rotation ticks, each row followed by its count of ticks:
The counts run from 0 to 741.
[36 0 -387 -84 -121 37 -242 6 117 236 -168 75 309 65 211 146 71 60 -6 326 47 106 -131 51 433 -90 109 275 213 -9 109 -156 43 -283 -63 365 -275 -122 33 -58 294 117 238 -147 131 -257 -39 93 -8 83 -1 58 -413 118 2 -291 -294 63 69 132 113 61 -71 -253] | 458
[-61 -141 -209 -12 -100 -98 8 -2 274 90 -296 -77 438 109 82 75 -39 12 -47 340 -37 36 -90 -38 350 -96 124 310 202 -90 139 40 70 -167 -201 184 -185 -177 11 37 154 260 237 -96 -19 -485 135 98 -13 138 19 62 -43 277 28 -258 -208 92 -162 132 289 -43 -98 -285] | 544
[98 -138 -298 87 -109 99 -110 -115 126 230 -126 15 221 40 204 128 76 129 -17 380 61 193 -196 55 350 -53 11 269 365 -50 68 -114 26 -265 -142 173 -200 -112 62 -7 174 221 287 -82 0 -434 11 80 132 38 6 190 -235 378 32 -190 -276 101 21 92 202 -13 -126 -147] | 589
[95 121 -358 47 15 -263 -64 -3 316 296 5 27 195 248 185 48 143 230 29 475 -10 -35 -26 14 409 -139 73 225 147 -5 110 -295 -158 -7 -76 237 -176 -179 -3 73 394 68 31 9 39 -353 -84 136 170 -59 -116 91 -182 -171 241 -177 -253 69 -58 28 132 -17 32 -214] | 491
[-132 -71 -448 13 -145 -12 72 -21 296 243 -235 -42 252 49 142 134 -57 35 -179 432 37 163 -15 -37 453 31 9 231 264 -82 107 -81 65 -206 -179 225 -200 -82 -4 36 205 177 238 -124 84 -441 87 112 23 95 -54 63 -126 229 53 -179 -73 145 66 -101 305 -43 5 -253] | 261
[124 56 -175 20 -50 -61 -54 -24 243 169 83 -73 138 215 30 45 221 295 48 457 141 -134 -202 -5 399 -252 150 298 188 119 69 -297 -20 -130 -93 359 -148 -272 97 72 384 83 179 -72 -36 -354 -111 43 -47 99 -177 -50 -282 22 121 -221 -190 8 9 122 146 36 20 -222] | 315
[92 78 -513 -8 -78 -4 -216 -22 188 384 -209 68 254 79 286 137 14 157 -109 281 -59 72 -34 86 435 -41 49 270 143 -151 50 -157 10 -257 -97 194 -239 52 40 -39 336 84 135 -46 145 -367 39 16 83 -25 40 47 -416 105 36 -202 -253 22 -1 26 100 51 -26 -184] | 240
[139 -97 -112 211 -27 7 39 -39 335 236 -68 19 178 46 249 -71 19 170 -74 509 78 -4 -190 18 322 -13 169 258 222 -76 135 -56 -176 -103 -108 133 -136 -301 45 -18 207 285 109 -74 -57 -590 241 94 16 65 -107 143 -24 240 149 -108 -188 163 -133 82 237 25 -142 -238] | 122
[70 -18 -451 10 -91 -41 -150 -26 120 347 -250 67 254 75 189 161 49 103 -144 359 -91 214 -25 57 424 -64 57 248 241 -123 47 -101 11 -248 -131 94 -206 37 49 62 286 160 214 -110 109 -377 66 32 140 -27 -40 153 -323 270 50 -163 -271 56 74 -15 228 -30 -25 -128] | 305
[-91 176 -268 -55 69 -271 9 -24 264 248 -133 -153 266 218 7 93 86 226 -67 313 51 -55 76 -45 446 -302 161 267 85 -25 20 -259 131 -137 -106 351 -83 -92 -17 94 427 45 127 -68 -27 -376 -62 3 28 122 67 -4 -220 -13 120 -234 -287 0 -12 63 263 -70 123 -246] | 643
[212 61 -185 156 -58 90 -117 -62 296 253 -68 32 118 127 329 -10 71 206 -40 351 148 -164 -205 25 332 -65 212 253 119 -12 40 -159 -165 -145 -59 357 -152 -251 85 -58 384 132 82 -80 18 -447 199 32 -120 65 -86 -92 -277 107 124 -218 -130 -8 -42 142 42 132 -129 -267] | 422
[156 -58 -198 34 -103 -156 -159 71 213 137 -90 11 252 211 47 -58 269 279 195 482 52 -163 -198 4 296 -116 133 372 149 34 214 -168 -89 -122 -114 182 -214 -239 132 172 267 140 167 -84 1 -461 -23 15 60 95 -174 -35 -213 98 89 -178 -248 22 -293 193 145 62 -6 -166] | 418
[28 -38 -229 -47 -100 -117 -204 154 129 128 -194 54 375 73 158 -34 81 113 125 369 -19 -177 -141 43 322 -78 222 305 183 -122 304 -189 -13 -98 -30 221 -279 -230 -16 64 291 177 185 -185 86 -328 96 157 -64 108 -103 11 -288 -15 -69 -228 -214 46 -186 176 176 112 -54 -228] | 565
[122 -36 -327 149 15 -170 12 -37 236 409 -58 -10 67 164 50 -42 127 317 -105 483 39 -162 -92 27 424 -30 88 245 126 -27 55 -244 -70 -108 -120 77 -101 -141 138 232 388 138 171 -115 -78 -476 110 -86 77 20 -244 -12 -210 33 127 -56 -137 9 -20 -35 280 -62 104 -109] | 664
[-133 -15 -285 -101 -11 -296 81 -24 353 147 -180 -106 338 208 -95 62 65 127 -76 395 -71 -110 64 -51 358 -164 146 295 41 -110 149 -210 121 -62 -208 247 -142 -170 11 150 332 122 164 -86 49 -467 9 15 -6 154 -5 -32 -61 -13 63 -212 -153 90 -115 38 324 -61 137 -238] | 3
[88 -148 -273 77 -124 130 -133 -59 169 246 -237 84 256 -26 336 72 9 110 38 407 75 166 -92 43 292 5 94 186 297 -220 100 -116 -60 -174 -158 138 -270 -112 -2 -39 220 226 276 -146 24 -536 90 117 115 82 103 104 -248 318 -8 -115 -303 142 -147 74 210 78 -126 -183] | 159
[-49 39 -436 -116 -139 58 -152 -41 236 170 -234 -5 258 88 270 98 9 29 -124 284 112 -21 -49 -38 367 -13 137 276 91 -96 108 -154 51 -185 -189 387 -248 -40 -36 -44 376 81 137 -148 202 -367 40 44 -69 112 61 -166 -376 -13 58 -183 -127 73 -4 -38 83 95 19 -280] | 284
[-77 -10 -182 -132 -61 40 -19 -71 257 81 -147 -28 392 39 230 161 4 -1 76 376 56 170 -103 -27 268 -171 211 275 283 -82 84 -154 52 -154 -139 384 -236 -244 -115 -94 280 148 199 -20 20 -354 -78 222 -61 190 157 85 -176 190 37 -247 -244 156 -115 102 201 45 -70 -311] | 289
[114 164 -169 77 38 -314 -94 60 266 393 -104 72 290 160 138 45 71 301 -27 322 -54 -146 -31 53 377 -131 218 219 4 -169 162 -216 -111 -2 -57 164 -110 -142 -27 113 410 139 -27 -56 -44 -411 107 26 84 84 -3 23 -211 -67 138 -211 -297 -5 -192 57 164 -28 13 -241] | 171
[91 -244 -201 135 -119 139 -8 -163 290 141 -185 -73 133 104 148 -11 115 128 -14 422 206 -53 -202 -49 251 25 186 352 221 -26 16 -77 -41 -214 -264 181 -164 -217 75 41 188 170 285 -73 -87 -591 127 -63 -86 162 -56 -39 -145 302 37 -130 -89 106 -69 101 258 71 -99 -178] | 226
[191 -64 -124 44 -92 -76 -221 49 123 159 -135 77 274 119 226 58 161 258 201 366 -39 -5 -130 133 204 -74 214 270 168 -168 240 -221 -97 -70 -48 139 -246 -199 4 13 297 169 174 -56 -25 -431 -10 97 102 78 22 38 -231 128 -34 -164 -368 47 -287 189 157 107 -55 -159] | 739
[-74 -110 -337 69 -32 70 27 -133 235 347 -252 -77 166 56 183 89 77 245 -84 371 92 7 54 4 246 55 86 191 121 -247 67 -276 34 -187 -253 164 -126 -59 -13 102 347 127 288 -151 -10 -519 129 -35 -11 130 34 -190 -194 108 -59 -53 -112 146 -49 -123 336 63 30 -126] | 154
[-55 -96 -293 -3 -137 42 -19 -86 335 218 -332 -1 351 37 288 92 -101 27 -101 275 -11 92 -13 29 289 -33 179 221 93 -232 124 -18 8 -143 -249 229 -251 -109 -80 -22 218 198 177 -59 106 -504 146 40 4 112 235 -17 -154 177 58 -176 -184 108 -143 -16 262 82 -61 -353] | 6
[129 -67 -182 105 -40 -119 38 -152 368 175 31 -73 153 184 141 132 197 211 98 495 7 146 -93 -9 195 -150 89 230 287 -11 -1 -234 -135 -47 -212 166 -135 -250 22 78 264 132 80 33 -100 -566 -164 131 255 60 92 178 -26 187 234 -86 -298 104 -167 69 261 -23 -53 -146] | 229
[-57 109 -217 66 -44 -6 70 -107 382 212 -58 -71 237 103 348 57 -161 54 -242 344 115 109 -60 -92 359 -92 113 205 144 -44 39 -136 -119 -71 -146 419 -110 -236 -24 -88 279 155 47 44 42 -468 70 116 -74 128 73 75 -127 69 295 -170 -158 176 13 -29 126 10 -69 -329] | 683
[-46 154 -144 142 13 -82 -30 76 282 308 -70 -28 255 102 238 -103 -44 158 -194 335 69 -87 -69 -31 457 -119 285 196 135 2 152 -174 -87 -55 45 373 -126 -287 23 -48 455 186 94 -84 -27 -390 266 84 -204 136 -56 -15 -201 7 123 -259 -163 108 -32 12 204 26 -53 -308] | 319
[185 -19 -132 164 2 -163 6 -50 306 332 -60 -57 94 182 135 16 118 329 1 478 -42 -110 -49 14 276 -84 152 190 125 -113 103 -208 -221 -23 -82 57 -101 -270 22 181 312 199 47 -62 -154 -558 132 60 123 -6 -89 16 -62 123 169 -57 -231 74 -222 65 216 17 -13 -168] | 18
[209 -55 -196 47 -59 -119 -142 -32 355 202 -37 72 152 176 287 40 176 235 140 484 19 58 -209 29 243 -135 88 241 212 -66 100 -200 -231 -11 -136 124 -227 -228 3 -14 275 178 50 -13 -28 -505 -67 178 199 -27 -17 82 -111 123 203 -122 -307 78 -243 121 115 68 -54 -176] | 164
[114 -109 -291 44 -70 -19 -177 66 84 245 -167 33 226 166 97 18 228 335 170 455 55 -82 -66 83 280 -58 158 284 177 -166 206 -255 -14 -147 -73 77 -238 -145 63 154 324 132 294 -189 -31 -488 22 -7 71 50 -111 -81 -300 124 -97 -113 -270 6 -214 128 280 100 35 -88] | 308
[59 -77 -114 23 -18 70 -2 -239 329 154 -130 -148 157 222 199 100 151 254 100 328 168 -85 -122 -3 188 -123 225 311 69 -117 -67 -152 -24 -170 -287 294 -80 -218 7 55 322 91 182 61 -37 -580 -5 -87 -53 160 197 -121 -150 183 103 -118 -189 65 -148 158 194 47 -9 -301] | 613
[81 -95 -400 9 -123 3 -181 7 93 202 -149 95 284 44 203 78 89 105 1 392 25 139 -190 77 427 -22 82 272 319 -6 208 -132 20 -225 -4 151 -251 -141 62 -8 215 185 247 -152 76 -366 -2 134 16 91 -193 163 -304 240 -17 -188 -242 58 -10 126 213 44 -117 -146] | 523
